rotation steps, each row followed by its count of steps
The counts run from 0 to 549.
[ 11  17  16   0  -9 -36  -1 -29 -20   1  -9  45  34 -11  -7 -68  -6 -20
   9  -1   8 -38 -10  26  -8  -8   2   3  21 -19 -16  23  20  11] -> 21
[ 31   9 -50  15  -2  -1   2 -20 -21  20  -1  -1  25  11  22 -53 -13 -34
  -1 -16 -20 -21 -14  30  22   5  18  27 -13 -12 -34   0  14 -27] -> 346
[ 30  24  29  23   3 -42   2 -26 -11   2  -1  39  -2  -2  11 -47 -17  -8
 -19  -1 -34 -22 -25  23 -13 -10 -16  19  31 -36 -25  12  -3  -2] -> 36
[ 31   1  -1  -1  -1 -39  -6 -16 -32  23 -13  23  -2  12 -35 -44 -14   5
 -20   7 -13   5 -44  46  -1   9   3   6 -18 -33 -42  -7   1   0] -> 184
[ 11  -8  -9  -7 -18 -25 -14 -36  -8  17 -33  34  13  18  -7 -58  16 -46
   7 -13 -15 -17 -10  35  -6  14  17   1  27 -12  -8  14  16  32] -> 213
[ 15  20 -18  37  21 -14   0 -31 -12  16   9  23   5  -2  12 -52 -24  -2
 -32   0 -41  -8 -16  13  30  -6  27  19 -16 -23 -36 -22  -1 -19] -> 330
[ 19  10  34  -4  -7 -39 -16 -25  -3  -2   0  61  18   2 -19 -52 -13 -25
  -5 -19  -8  -7  -8  36 -25   5   0   5  16 -19 -13  20  25  11] -> 229
[ 34  -6 -39  10   0 -12  -6   2 -11  26 -26   4  13  13 -17 -50 -16 -13
   7   2  -4 -10 -67  33  11  18  -9  11   5 -22 -39  -5   7   5] -> 176
[ 29  24 -11   8  -2 -23 -20 -12 -13  23  -5  26   0  21 -15 -66  -7 -25
 -12 -18 -10 -41  -5  46   8   4   0  10  11 -10 -16  25  12 -30] -> 11
[  7   6  -4 -11   8 -26  20 -20 -26   0 -22  21  23  -9   5 -49 -12 -29
 -19  11  -5 -16 -43  39 -15   9 -16   1  20 -34 -41  -9  -7  28] -> 379
[ 16  16  20  12  30 -15  -5 -28  24 -10  15  38   0  27  15 -39  -1 -29
 -18  -5 -11  -3  19  33 -26  18  11  12  19 -31 -50 -18 -18  10] -> 79
[ -3   6 -36  43  14   4  -8 -16  41   3  -1  20  34  13  -5 -57 -14 -18
  14 -14   9 -20  -7  17  11  28   7   1  18 -12 -51 -15  13   0] -> 301
[ 28   7 -53  16  -3   0   5 -23 -20  21  -4  -2  29   9  24 -53 -10 -34
   3 -14 -19 -22 -14  25  22   5  19  26 -11 -12 -35   0  15 -21] -> 345
[ 34   3 -13   0  -3 -28  -1 -32 -13   7 -40  21  13   1  -9 -48  26 -24
  19 -13   6  -2 -26  22 -26 -10  35   5  10 -48 -17 -12  -6  25] -> 404
[ 15 -11 -32   0   2  -9   6 -10 -18  18 -27  14  29   1  -8 -51 -15 -19
   8  13   1 -10 -63  28  12  25  -8   6  15 -16 -43  -9  12  29] -> 172
[ 34  -6 -16   0 -20 -31  -9 -29 -24  20 -37  18  10   7 -16 -57  16 -12
  21   4   2  -6 -43  23   4  -2  32  -2  -2 -26 -21 -11   4  30] -> 193
[ 28 -14 -22  32   5  -6   4 -41   9  15  -6  28  26   8   4 -24  -2   4
  36  -7 -18  16 -20   0  -4  31   9  31  38 -28 -45  -4  26  18] -> 468
[-14 -10  -1  14  12 -12  -6 -30   9   9   6  37  30  21  -6 -57 -17 -15
  -4  24  -5 -15  -5  26  19  38  11  -1   6   0 -58 -10  10  33] -> 506
[ 49   1  -7  27  12 -12 -13 -31   4  20  25  27  -2  33  -8 -24 -10  15
  11  -8 -19  20  -2  23   2  30  15  34   2 -23 -57  -7  16 -19] -> 477
[ 42   5 -15  24  14   5 -24 -15  22  12  17  23   1  41  10 -54  -3 -11
  23   8   2  -9 -11  15  26  25  30  15   5   3 -51 -19   4   3] -> 494
[ 30   7  -7  23 -11 -14  -2 -49  20 -10  11  30  22  14  13 -41  15 -10
  36 -18  15   6  11   9  -9  19  29   5  20 -14 -49 -27  16  19] -> 277
[ 22  24   5  27  23  -6 -15 -30  29  -5  30  37  -9  32   9 -46  -8 -11
 -15 -11  -7  -2  14  28   4  26  14   4  17  -6 -53 -32  -3  -7] -> 288
[-15   6  -8  25  17  -7   1 -40  24  -7  11  38  29  11   1 -52  -9 -16
  -5  -1   3  -9  14  21   2  35  10  -5  26  -9 -58 -24   9  23] -> 295
[  8  12   2  33  40 -11 -11  -5  35  -3  11  38  20  10 -20 -40 -27 -12
 -15 -16  -8   4  -1  28 -22  16  10  19 -10 -43 -48 -10  -2 -17] -> 98
[ 49   8 -15  38 -17 -29   3 -24   8  10 -13   3   6  16  16 -33   3 -17
  20 -23 -23 -15 -19  19 -22  -2 -11  33  26 -45 -34  11   0 -13] -> 50
[ 49  17   9  30  -6 -19 -20  -7  28  -3  -7  42   3   4   6 -52 -11 -21
  21 -30 -12 -10 -44   7 -12  -8  -3  15  36 -21  -7   7  18   3] -> 240
[ 47  16  11  32  34  -6 -16 -12  19   8  10  50  -5   8   2 -33 -21   4
   5 -14 -27  12 -34   5  -7  12   5  34  37 -30 -24  -3  13  -7] -> 455
[ 43  21 -14  33   8   1 -19 -25  38  -5  19  24  -3  33  17 -48   6 -15
  18 -22   6  -5   2  15   7  17  24   8  20  -5 -47 -31   3  -6] -> 283
[ 26  14  28  -2  -5 -35 -24 -16   0   5   3  55   3  14 -22 -51 -15 -28
 -13 -25 -16  -9  -7  44 -22   6  -3  10  11 -17 -12  23  20  -6] -> 226
[ 34  11  19  27  34 -14  -8 -26   8   8  14  54  -3   6  -1 -26 -22  10
  -6  -6 -35  20 -24   8  -9  19   2  31  36 -33 -33  -6  12   1] -> 458
[ 27   6   7  18 -12 -26   3 -58   8 -11  17  36  21  11   5 -33  10  -3
  22 -17   6  15  19  16 -16  20  23   6  16 -20 -53 -25  18  17] -> 274
[ 32   1 -16   4 -17 -17 -26 -12  10  20 -26  28   6  27  -9 -58   6 -48
  13 -30 -13 -23 -18  37  -8  10   7  10  24 -11  -3  24  19   2] -> 218
[ 17  -2 -19  -2  13  -5 -12 -26  11  12 -29  37  22  14  -5 -46  17 -47
  18 -29  -6  -8   0  27 -26  20  22  17  41 -28  -7  13  15  17] -> 426
[ 19   6 -26  44  29   4  -7 -15  29   2 -11  29  36  -9   2 -48 -12 -10
  22 -12  -4   7 -27  -7   1  -1  41  22  -4 -40 -29 -22   8   5] -> 111
[ 28   6  -3  21 -12 -19   0 -53  15 -12  13  32  23  13  11 -39  13  -8
  33 -17  13   9  14  11 -11  18  27   5  19 -15 -52 -28  18  19] -> 276
